rotation steps, each row followed by its count of steps:
The counts run from 0 to 239.
+1.49  +1.64  -0.05  -2.08  -1.29  +1.76  +0.52  -1.40  -2.04  +0.88  -1.58  +1.06  -1.99  -0.78  +1.34  +1.32  -1.37  +0.87  -1.49  -0.58  -0.21  +1.05  +2.84  +0.70  +2.96  -2.31  -2.14  +1.49  +1.00  +0.27  -2.23  +2.89  -1.57  -5.22  -0.68  +3.00  -1.28  +1.81  +2.81  +2.52  +1.65  -0.74  -0.47  -3.92  +2.25  -2.09  -0.67  -0.24  +0.68  +0.47  +3.72  +0.17  +1.93  -0.35  +3.17  -0.79
87
+2.73  -1.69  -0.36  -1.03  +1.01  -0.47  -0.82  +0.36  +2.30  -0.45  +0.92  +0.42  +2.38  -0.03  +1.22  +2.67  +2.88  +1.73  +1.40  +0.39  -0.62  +0.82  +2.15  -2.73  +3.08  +2.21  +0.18  +0.91  -1.93  +2.35  -2.61  +3.06  -0.37  -2.67  -1.16  +0.26  +0.00  -1.23  +1.59  -0.40  -0.56  +5.93  -2.39  -1.83  -2.77  +0.02  -2.66  +2.27  +0.15  +1.51  -0.74  +1.07  +2.66  -1.75  -1.91  +1.81
134
-0.08  -1.69  -2.50  -0.26  -0.58  +2.73  -3.50  -1.42  +5.00  -1.03  +0.12  +2.19  +1.75  -1.32  -2.11  -0.86  +1.82  -1.40  +5.26  -0.06  +1.82  -1.56  +2.47  -0.41  +1.40  +0.73  -1.49  +0.01  +0.05  -2.77  -0.63  +2.16  +3.47  +0.21  +0.14  -0.17  -1.65  -2.96  +4.12  +1.26  +0.75  +1.86  +1.01  -1.22  +0.26  +0.52  +0.12  +0.37  +0.03  -0.87  +2.21  +2.19  +2.69  -0.42  +0.62  +2.64
147
-1.13  +2.38  -0.40  -0.59  -4.09  +1.04  -1.10  -1.86  +1.26  +1.10  -1.17  +0.00  +0.36  -0.50  -1.29  +3.06  -1.75  +0.41  -1.27  +2.07  +2.63  -0.67  +5.86  -0.56  -1.75  +3.22  +1.94  +0.54  +0.58  -1.92  -0.03  -2.00  -1.47  +0.70  -2.21  +1.95  -1.49  -0.89  +0.76  +2.34  -0.76  -0.22  -0.74  -0.74  +5.73  +2.07  -1.55  -1.79  +2.23  -0.39  +0.80  +0.50  -1.14  -1.36  +1.61  -1.11
93
+1.57  +4.34  +1.10  -0.47  -0.16  +1.67  +0.89  +1.72  -1.69  +0.57  -1.33  -1.86  +0.42  +1.24  +0.96  -1.71  -0.36  -2.34  -0.33  +1.63  -0.32  -0.81  +0.77  -2.29  +0.48  +1.04  +2.46  -1.77  -0.96  -1.81  +0.25  -5.25  -2.38  +0.33  +0.63  -2.55  +0.29  +2.16  -4.47  +0.31  -1.94  +3.77  +2.59  -0.20  -0.37  -0.32  +0.07  +1.41  -2.48  -1.13  -2.99  -0.65  +2.23  +0.16  -4.26  +2.05
168
-0.39  +2.89  -1.53  +0.30  -4.28  +0.15  -0.01  -0.68  -0.09  +1.92  -0.62  +1.32  -0.20  +0.99  -0.91  +3.08  -2.17  +0.91  -2.76  +1.27  +1.62  +0.79  +4.35  -1.39  -0.47  +3.17  +0.99  +1.78  +1.29  -2.58  +0.59  -0.76  -1.13  +0.64  -2.38  +2.22  -1.23  -1.85  +1.15  +1.43  -0.44  -0.24  +1.40  -1.16  +5.61  +1.39  -1.10  -3.00  +1.95  +1.51  +1.13  -0.64  -1.85  -1.21  +2.74  -0.48
92
+1.72  -3.19  -0.92  -1.05  -0.13  -4.36  -0.31  -1.24  -3.57  -0.93  +0.56  +1.05  -1.80  -2.36  -1.42  -0.61  +0.91  -2.17  -0.27  -1.84  -0.48  +1.37  -1.78  -0.45  +1.71  -1.08  -3.69  +1.87  +2.85  +1.41  -0.30  +0.97  +2.49  -0.38  +0.38  +1.64  +1.21  -0.65  +4.77  -0.43  +3.15  -2.82  -2.17  +1.55  -0.75  -0.22  +2.56  -4.04  +2.97  +0.90  +2.25  +2.52  +0.79  -0.99  +0.53  -2.87
72
+1.45  -1.00  -2.70  -0.54  +0.07  -1.13  -1.16  -0.53  -2.93  +2.70  -2.07  +3.71  +1.11  -1.78  -2.40  +2.90  -1.41  +0.00  -4.30  -1.97  +1.16  +0.57  +1.93  +0.27  -2.52  +1.06  -1.58  -0.93  -0.12  +0.53  -0.40  -0.38  +0.41  +2.13  +0.38  +1.55  -0.82  -3.90  +2.09  -2.01  -1.48  -1.26  -1.19  -0.01  -1.69  +2.67  -1.59  -1.52  +2.50  -2.33  -0.93  +1.86  +1.71  -2.16  -2.07  +2.06
78
+1.61  +2.68  +0.84  +1.33  -3.45  +1.78  -1.32  -0.63  +1.57  -1.51  -1.11  -4.09  +0.10  -5.14  -3.27  -3.07  +0.65  -2.11  +2.83  +0.98  +0.48  -3.48  +2.09  +1.19  +1.28  -1.49  +1.07  -1.43  +4.41  -1.54  -0.57  +0.39  -2.94  +0.35  -0.45  +1.24  -0.15  -0.17  -3.00  +1.24  -1.17  -0.28  -0.24  -1.14  +1.81  -0.57  +1.58  -1.22  +0.59  +0.04  +1.12  +0.02  -0.48  +1.83  +2.10  -0.68
41
+2.47  -1.24  +1.41  -3.02  +1.05  -3.27  -0.48  +2.83  -2.53  -0.84  -2.00  +2.95  -3.22  +2.55  +0.89  +0.27  +0.81  -1.27  -2.12  -3.36  -0.73  +0.23  -0.49  -0.68  +2.46  -0.49  -2.15  +2.17  +2.49  -0.71  +0.25  +0.87  +3.16  -1.58  +0.47  +3.45  -1.12  +1.74  +4.88  -1.07  +3.88  +0.63  +0.03  -1.65  -0.88  -0.89  +1.71  -0.54  -0.10  +0.07  -0.11  -0.08  +3.02  +0.61  -1.12  +1.66
207
-1.22  -2.60  -5.36  +1.25  -2.03  -0.92  +0.76  -0.67  +2.66  +1.98  +2.42  +3.00  -2.50  -2.67  +0.69  -1.13  +2.03  -2.14  +1.48  -0.58  -1.24  +1.02  +1.63  +0.65  -1.29  -1.09  -1.05  +3.88  -2.01  -1.87  +1.44  +3.50  +2.37  +1.68  -0.07  -0.84  -2.14  -2.36  +1.67  -0.79  -0.07  -0.51  -1.05  +0.52  +1.16  -2.25  +2.30  -0.82  -0.87  +0.74  +0.60  -3.39  -1.42  +1.67  +3.62  +0.69
143
-0.75  +3.33  +0.37  +2.49  -1.69  +0.60  -0.03  +1.47  -1.58  +1.18  -0.44  +1.60  -0.95  +1.35  -1.33  -1.02  -0.03  -2.79  +1.99  -0.14  -0.87  -1.00  +0.94  -1.23  +2.11  -2.66  -0.37  -0.51  +4.70  -5.70  +0.60  +0.50  +3.26  +0.22  +3.46  -3.33  -1.04  -0.54  -0.51  -1.64  +0.30  -0.40  +3.22  +0.38  +1.20  -0.86  +2.56  -0.89  -3.48  -0.66  +2.35  -1.28  +0.56  +1.13  +4.24  +1.27
161
+0.57  +0.78  -1.52  +1.15  -4.10  -1.12  +0.53  +1.02  -0.90  +2.90  -1.37  +3.07  -0.78  +1.29  -0.51  +3.48  -1.51  +0.10  -4.52  +1.02  +0.74  -0.24  +2.61  +0.13  +0.50  +2.36  -0.21  +1.32  +1.86  -1.95  -0.06  +0.22  -0.33  -0.01  -2.53  +2.19  -1.49  -2.95  +1.59  -1.30  +1.77  -0.41  +0.87  -1.12  +5.79  +1.89  -0.60  -4.29  +0.66  +1.05  +1.16  -0.83  -2.37  -1.04  +3.03  -0.10
91
+0.74  -1.39  -2.58  -3.89  +0.63  +0.76  -2.00  -0.98  +2.68  +1.12  -1.30  -0.57  -2.92  -1.10  -2.68  -4.73  +0.03  -0.22  -0.22  -3.21  -0.38  +0.81  +1.54  +0.77  -2.59  +1.12  -2.42  +1.57  -1.20  +1.14  -0.01  -0.57  +2.82  +4.06  +3.16  +0.69  +0.75  -0.04  +0.39  -2.91  +1.04  -2.93  +0.29  -1.13  -4.16  -0.32  +1.26  -0.38  +0.49  -2.18  -1.84  +0.09  +2.15  +0.24  -1.90  +0.95
201
+3.88  +2.01  -0.53  -1.22  -0.84  +1.27  +0.80  +3.69  -4.65  -0.71  -3.39  +2.46  +0.22  +3.77  -0.96  -0.41  -2.90  -0.94  -3.02  +0.17  +0.31  -1.84  +0.05  -2.70  +2.40  -0.62  +0.83  -1.91  -1.65  -0.42  +0.19  -0.75  -2.22  -0.79  -1.21  +0.81  -0.62  +3.08  -1.81  +0.41  -0.99  +2.68  +2.78  -0.09  +3.24  -1.48  +0.49  -0.11  -1.57  -1.33  -0.11  -0.48  +1.76  -0.36  +0.57  +2.30
33
+1.87  -0.57  +0.05  -3.63  -0.62  -4.40  +0.83  +2.68  -2.13  +1.03  -2.63  +2.66  -3.02  +3.51  +0.05  +0.50  -0.42  -1.57  -2.50  -3.51  -0.48  +1.19  +1.93  -1.11  +2.79  +0.51  -0.41  +3.45  +1.53  -0.03  +1.59  -1.50  +2.56  -2.77  +0.46  +2.44  +0.55  +1.84  +3.85  -0.45  +3.41  +0.88  -0.13  -2.07  -0.09  -1.41  +2.32  -1.48  +0.62  +2.72  -0.81  +0.59  +2.22  -0.89  +0.34  +1.28
208
-0.87  +0.39  +1.71  +0.89  -1.20  -2.28  -0.27  -2.01  +0.11  -3.40  +0.78  -2.83  +0.79  -1.57  -2.67  +3.20  -1.69  -0.86  +4.73  +1.98  -2.66  -1.58  +0.15  +0.77  +1.63  +0.55  +1.12  +2.39  +4.93  +1.19  -0.10  +0.88  +1.08  +2.69  +1.39  -0.04  +2.51  -0.21  +0.83  -2.45  +2.12  -3.07  -0.55  -0.76  -3.55  +1.48  -0.56  -0.81  +2.12  +3.09  -1.35  +0.81  -0.86  +0.14  +1.80  -2.31
58
-2.14  -2.18  -2.56  -1.14  +0.61  -0.85  -0.93  -2.44  +0.02  +0.31  -0.14  +0.93  -0.51  -1.39  +2.39  +0.55  -0.22  +1.88  +2.62  +0.70  +0.11  +1.31  +2.31  -0.99  -0.42  -1.39  +0.13  +1.22  -6.29  -0.38  +0.97  +3.51  -0.73  -1.79  -1.22  -0.32  -0.42  +0.75  +2.40  +4.96  -2.50  +1.49  -3.74  +0.11  +1.52  -2.46  +0.95  +1.99  +1.13  +0.49  -2.09  -2.45  +0.67  +1.56  +3.19  +1.06
140
-0.08  +2.03  +2.30  -0.41  -1.68  +0.19  +1.55  +1.63  -0.49  +0.31  +1.53  -1.24  -1.26  +3.93  +2.49  +0.72  +1.12  +0.51  -1.40  +2.11  +0.00  +1.33  -2.97  +2.41  +2.76  +1.39  +0.53  +2.98  +1.48  -1.81  -0.50  -0.18  -0.26  -1.62  -2.18  -0.45  -0.44  +1.50  +0.65  -2.54  +5.12  +1.45  +2.92  -2.26  +2.91  +0.42  -0.59  -1.31  -3.09  +2.61  +2.35  -1.65  -0.63  -0.95  +0.30  -0.93
103
+0.36  +2.83  +3.74  +0.68  +1.05  +3.11  +0.48  -0.31  -0.31  +0.05  +2.65  -3.48  +0.26  -0.46  +1.02  -0.79  +3.16  -0.08  +3.37  +0.49  -0.49  +2.46  -1.71  +0.65  +2.45  +1.00  -1.10  +0.52  +0.09  +0.66  -2.44  -1.00  -1.50  -1.26  +0.56  -3.39  +1.18  +0.67  -1.17  -2.26  +1.32  +1.54  +1.71  -1.68  -4.03  -0.45  -1.56  +1.24  -0.41  +1.42  +1.30  +2.78  +1.28  -2.74  -2.05  -1.67
116
-0.03  -2.50  -1.32  -2.46  +0.06  -0.59  -2.45  -2.55  +2.77  -2.12  -2.56  -1.87  -1.47  -2.88  -3.04  -1.66  -0.75  -0.62  +2.94  -1.38  +0.99  -0.92  +1.96  -1.07  -3.68  +2.78  -0.80  +0.32  -1.51  +0.76  +1.26  -1.80  +1.66  +4.84  +1.06  +1.45  +0.10  +0.54  +2.20  +0.99  -1.09  -0.84  -2.20  -0.99  -1.56  +1.62  +0.88  -0.83  +3.04  -0.57  -3.32  +2.06  +1.48  +0.67  -1.61  -1.39
199
+2.08  +2.13  +0.92  +1.48  -1.73  +2.70  -1.80  +0.50  +1.94  -1.41  -0.83  -3.30  +1.48  -5.27  -3.13  -2.67  -0.35  -1.31  +2.17  +0.78  -0.33  -4.12  +0.02  +4.25  +1.38  -2.02  +1.86  -2.30  +5.24  -1.89  -1.37  +0.42  -1.76  +2.62  +0.19  +1.02  -1.15  -1.78  -1.50  +0.70  -0.26  -0.24  +0.18  -0.73  -0.24  +1.19  +1.92  -1.36  +0.64  +0.31  +1.73  -0.29  +0.24  +0.88  +1.69  +0.67
42
+2.44  -3.35  -0.99  -1.40  +2.02  -0.24  -0.72  +0.95  +2.40  -0.56  +0.70  +1.04  +2.99  -0.46  +1.48  +1.10  +2.10  +1.14  +0.84  +0.28  +0.07  -0.23  +0.20  -0.84  +2.84  +1.56  +1.40  +0.58  -3.62  +0.85  -1.30  +2.24  -0.56  -2.07  -1.37  +0.40  -0.43  -1.30  +2.45  +1.40  +0.55  +5.71  -3.43  -0.45  -1.02  -0.20  -0.97  +1.45  -0.11  +2.23  -0.77  +1.83  +2.89  -1.91  -4.20  +3.36
135
+3.56  +1.78  -0.01  +1.66  -1.93  +2.55  -0.01  +2.91  +1.35  -0.84  +0.54  -0.01  +2.32  -0.12  -2.05  -1.57  -1.81  +0.30  -1.10  +1.61  -1.21  -3.43  +0.46  +2.71  +1.97  +0.83  +2.04  -1.40  +4.38  +0.10  -2.11  +0.94  -1.02  +4.29  -1.04  +0.46  -0.15  -1.45  -2.84  -4.78  +0.94  -0.51  +3.56  -0.95  -1.13  +2.05  -0.79  -1.16  -1.28  +1.19  +1.62  -0.91  +1.01  -0.76  +0.62  +1.75
44
+2.65  -0.66  -0.26  +3.49  -2.00  -1.79  -0.51  +1.89  -2.91  -1.79  +1.27  +0.18  +3.38  -2.23  -2.00  -1.14  -0.59  -2.07  +0.60  +1.57  -0.70  -3.25  -3.88  +0.40  +2.08  -2.51  +2.22  -1.48  +4.31  -2.17  -0.43  +0.75  -0.89  +1.61  -1.21  +0.05  +0.41  -1.88  -0.94  -1.41  +1.30  +0.89  -2.04  +2.76  +1.09  +0.57  +2.51  -3.09  -0.25  +2.30  +2.26  -0.35  +0.01  -0.06  +0.50  +0.15
177
+1.26  -1.90  -0.96  -0.97  +1.07  -0.27  -0.34  -1.61  +0.62  -3.90  +2.01  -0.75  +1.39  +0.20  +1.50  +1.09  -0.62  +1.13  +3.77  +4.57  -0.79  -1.18  -0.86  -1.51  +4.99  -0.27  +1.15  +0.16  -2.18  +1.79  -1.53  +3.58  +0.07  -2.67  -2.34  -0.11  +1.89  +0.71  +2.00  +1.31  +1.94  +2.99  -2.47  +1.16  -0.60  -1.87  -0.78  -0.01  -0.25  +3.04  +1.00  -0.36  +1.39  -0.25  +1.99  -0.51
0
-1.29  +0.80  -0.86  +1.42  -0.62  +0.25  -1.81  -3.49  +0.04  +2.15  +2.12  -2.50  +1.15  -4.82  -0.59  -1.20  +2.25  +1.96  +2.34  -0.33  -0.98  +2.67  +1.30  -1.06  +0.60  -1.61  -0.04  +0.29  -1.16  +0.55  -1.79  +2.71  -0.84  -0.26  +1.17  -3.83  +0.67  -2.79  -1.91  -0.18  -4.27  -0.14  -3.09  +0.09  -4.07  -2.03  +1.03  -0.65  +1.59  +1.97  +0.08  +1.65  +0.84  -0.90  +2.56  -1.08
128
+2.01  +3.02  +0.22  +1.66  -0.56  +0.67  -2.07  +2.90  -1.72  -0.34  -2.01  +1.18  +1.19  +2.25  -1.16  +0.03  +0.36  -2.15  -0.20  +0.36  +1.02  -3.28  -0.76  -2.58  -0.91  +2.31  +0.14  -3.63  +1.97  -3.15  -0.54  -3.45  +0.25  +2.17  +0.51  -2.01  -1.37  -0.24  -1.97  -2.05  -1.81  +3.68  +2.52  +2.89  +0.72  +1.35  +0.54  -1.09  -1.37  -3.82  -0.02  +0.14  +0.98  -0.28  -3.48  +2.18
166
-0.03  -1.40  +1.73  -1.98  +0.15  -1.95  -3.61  +1.12  +0.01  -1.53  -1.41  -1.35  +0.24  +1.02  -2.23  +0.34  -0.80  +0.72  -0.77  -0.11  -0.14  -2.03  -0.65  -1.43  +0.39  +3.11  -0.02  -0.32  +3.17  +0.19  -1.98  -2.19  +3.40  +4.43  +0.86  +0.00  +1.67  -2.00  +1.78  -3.49  +3.27  +0.83  -2.42  +0.34  -3.63  +3.24  +0.23  -2.56  +1.18  +1.43  -1.91  +0.50  +0.93  -1.07  -2.56  +0.06
61
+3.10  -2.14  +0.01  -2.75  +2.48  -1.26  +0.30  +0.89  -1.77  -3.11  -2.61  +1.04  -1.70  +0.03  -0.88  +0.55  -0.63  -1.57  +2.67  -1.47  -0.48  +0.00  +0.26  +1.60  +0.13  -0.92  -3.43  +2.04  +0.83  +2.18  -0.70  +2.69  +1.58  -1.31  +1.70  +3.28  -0.44  +1.63  +5.32  -0.10  +2.34  -0.62  +1.04  -2.76  -2.35  -0.83  -0.95  +1.96  +2.34  -1.83  +0.16  +2.16  +2.80  +1.51  -0.56  +0.36
205
+0.90  -2.70  -3.84  -2.37  -0.35  -0.23  +1.27  -0.81  -0.52  +0.48  +0.32  +3.80  -0.38  +3.20  +2.75  -1.12  -0.63  +1.34  -2.13  +0.02  -0.14  +1.79  +1.49  -3.27  +1.00  +1.39  +1.40  +1.09  -7.58  +1.49  -0.49  +3.12  -0.46  +0.01  -2.84  -0.08  +0.60  +0.78  +0.52  +0.36  -1.51  +2.67  -1.25  +1.48  +1.18  -2.49  -0.43  -0.29  +0.06  +1.87  -2.27  -1.62  +0.97  -1.21  +0.93  +0.92
138
+1.72  +1.69  +0.70  +1.79  -0.64  +0.56  -0.43  +2.15  -1.65  -0.92  -1.71  +0.99  +3.00  -0.04  -1.98  +2.10  +0.28  -2.60  +2.18  +1.48  +1.97  -3.78  -1.31  -0.40  -1.21  +1.55  +0.52  -3.96  +2.01  -4.15  +0.11  -2.39  +0.62  +2.60  +0.97  -0.20  -1.80  -2.17  +0.62  -0.30  -1.03  +2.59  +3.05  +2.12  +1.85  +2.17  -0.28  -0.24  -0.38  -3.34  +0.65  +1.89  +0.53  -0.22  -3.44  +1.41
165
+1.08  -0.16  -2.18  +0.82  -2.71  -2.05  +0.18  +0.74  -1.54  +2.86  -1.15  +3.52  +0.09  +0.00  +0.27  +2.75  -0.68  +0.82  -4.39  -0.37  +0.42  -0.22  +0.14  +2.65  +0.24  -0.71  -0.27  +1.08  +2.59  -2.38  +0.18  +1.34  +0.33  +0.37  -1.23  +2.82  -2.54  -3.56  +2.34  -0.61  +2.33  +0.00  -0.77  -1.08  +5.15  +1.77  +0.15  -2.40  +0.39  +1.57  +2.22  -1.36  -0.37  -0.69  +1.50  +1.93
90
+0.01  +0.82  +3.10  +0.51  +2.34  -1.33  -1.76  +2.08  -5.93  -0.14  +0.66  +0.47  +0.39  +3.75  +1.75  +2.32  +2.01  +3.33  -1.59  +0.54  -0.79  +1.81  -3.33  -2.00  +2.43  +1.25  -0.39  -0.25  -0.90  +0.91  -2.25  +2.15  +0.74  -2.23  -1.17  -2.98  +0.10  +0.38  +0.40  -3.63  +0.52  +3.14  -1.39  +1.96  -1.84  -1.25  -1.10  -0.44  -1.54  +1.66  +0.04  -0.71  +0.75  -1.22  +0.20  +0.50
120
+0.12  -1.07  -3.39  -0.75  +0.73  +2.66  -2.95  +0.29  +4.97  +0.83  +0.35  +3.48  +1.53  +1.06  -1.88  -0.98  +0.69  -0.73  +1.92  -0.61  +1.40  -0.94  +1.44  +0.20  +0.87  +0.48  -0.92  -0.05  +0.19  -3.39  -1.02  +1.53  +3.32  +1.42  +0.26  -0.14  -2.34  -2.90  +2.70  -1.24  +1.43  +2.74  +1.80  -0.81  +0.53  +0.63  -0.01  -0.11  -1.02  -0.75  +1.61  +1.20  +2.68  -1.10  -0.15  +3.70
148
+2.82  -0.80  +1.57  -1.95  +1.34  -0.76  -0.77  +2.61  -0.01  -1.63  -1.50  -1.81  +1.01  +1.37  +0.84  -0.65  -0.93  +2.05  -3.09  +1.38  -1.43  -3.32  -2.19  +3.99  -1.36  +2.03  +2.55  -0.15  -0.03  +0.28  +0.13  -2.25  -1.61  +2.49  -1.78  +2.25  -0.89  +1.08  -0.82  -2.08  +1.78  +2.65  -1.94  +0.91  +1.48  +1.15  -0.42  +1.30  -1.21  +0.29  -3.08  -4.74  +0.69  +2.89  -2.83  +1.87
49
